In the rows, zero is written as 128.
One turn moves every row onto another: examples first, then more rows asked
k710: [121 101 103 156 136 102 146  99 116 104 124 175 122 126 135 135 114]
k485: [127 123 134  90 137  95 158 107 111 105 140 173 122 124 136 126 133]
k903: [149 108  95 123 133  87 165  94 106 103 135 176 135 125 130 133 117]
k31: [143 116  92  95 138 101 165 106 111 130 166 153 120 142 131 139 131]
k662: [139 121 128 104 125  87 153  85 114 126 161 147 102 115 142 126 137]
k18: [138 114 115 117 140 102 136 144  91 152 151 154 123 123 138 117  99]
k190: [137 124 110 150 144 116 133  95  92 119 115 153 130 145 134 128 116]
k76: [171 120  99 147 138 105 135 117 115 110 144 176 122 116 119 112 108]
k612: [135 133 111 107 134 133 128 118  93 118 159 140 115  98 163 106 123]
k87: [117 107 126 121 131 103 154  95  92 102 146 172  98 106 141 139 132]
k881: [118 125 126 114 124 140 126  94  89 114 145 139 112 128 133 108 123]
k988: [179 120 117 144 131 112 135  97 119 129 157 159 108 135 137 144 120]
k229: [140 126 111 142 125 127 137 123  88 133 169 140 104 140 120 121 112]
k140: [120  96  89 104 139 117 148 127 124 124 161 156 121 103 162 137 118]
k141: [126 109  90 146 146 109 153 109 106 118 138 136 117 156 137 141 111]
k810: [130  98 108 133 137 121 134 133 113 115 124 157 142 125 146 121  87]
k980: [129 109 121 131 148  97 160 115  85 110 143 149  94 141 139 148 116]
k959: [145 138  93 144 139 130 122 110  99 140 140 138 134 132 138 111 119]
k135: [157 101 101 118 136  79 156 104 127 134 157 158 116 126 155 144 112]
k353: [159 121 140 119 134 134 119  97 133 117 137 149 121 115 140 128 128]
k680: [133 116 119 111 142 103 149 142  92 114 158 152 107  97 163 122 110]
k458: [134 127 106 155 135 107 128 131 119 138 138 173 137 111 130 114 116]
k930: [104 105  98 110 123 117 144 101 107 103 140 146 131 121 161 109 104]
k186: [133 102 121 127 129 131 135  93  86  93 127 166 119 132 153 133 102]
k108: [146 128 131 119 130 102 138 125 139 138 159 138 120 106 129 113 127]
k65: [150 135 138 114 142 113 127 131 120 112 149 172 109 115 124 105 125]
k360: [148 112 108 138 120  98 152  71 125  98 147 158 114 128 151 135 122]
k507: [137 103 124  93 138 101 141 104 141 122 137 148 128 106 158 128 120]
k512: [141 121 103 139 140 141 118  90 106 135 147 159 107 141 129 137 134]
k139: [155 119 111 154 124 113 137 111 149 109 145 150 133 118 137 122 112]
k877: [125 118 104 111 135 148 116 101 122 121 141 160 131 108 158 121 130]
k818: [153 119  99 119 141 141 117 107 137  97 148 158 116 122 136 108 118]
k642: [127 106  82 137 124 104 155 131 105 122 165 148 123 132 147 121  93]
k756: [142 132 108 131 138 122 122 121  99 123 128 155 143 101 158 103 111]
k205: [167 116  83 124 134 125 140  81 105 111 155 159 113 136 123 130 126]
k107: [129 119 108  89 144 117 142 133 143 116 158 153 122 128 143 117 123]
k305: [131 132 129 120 130 107 137 126  94 137 160 170 112  92 137 118 135]
k554: [142 118 128 111 131 113 138 103  64 131 154 163 100 130 144 129 114]
k437: [136  99  88 131 144 111 149 116 108 138 168 154  97 136 133 153 122]
k760: [115 104 108 109 142 113 158 118 101  95 157 138  97 122 162 136 115]

k760 -> k756
k107 -> k76
k710 -> k140
And these:
k642 -> k18
k988 -> k662

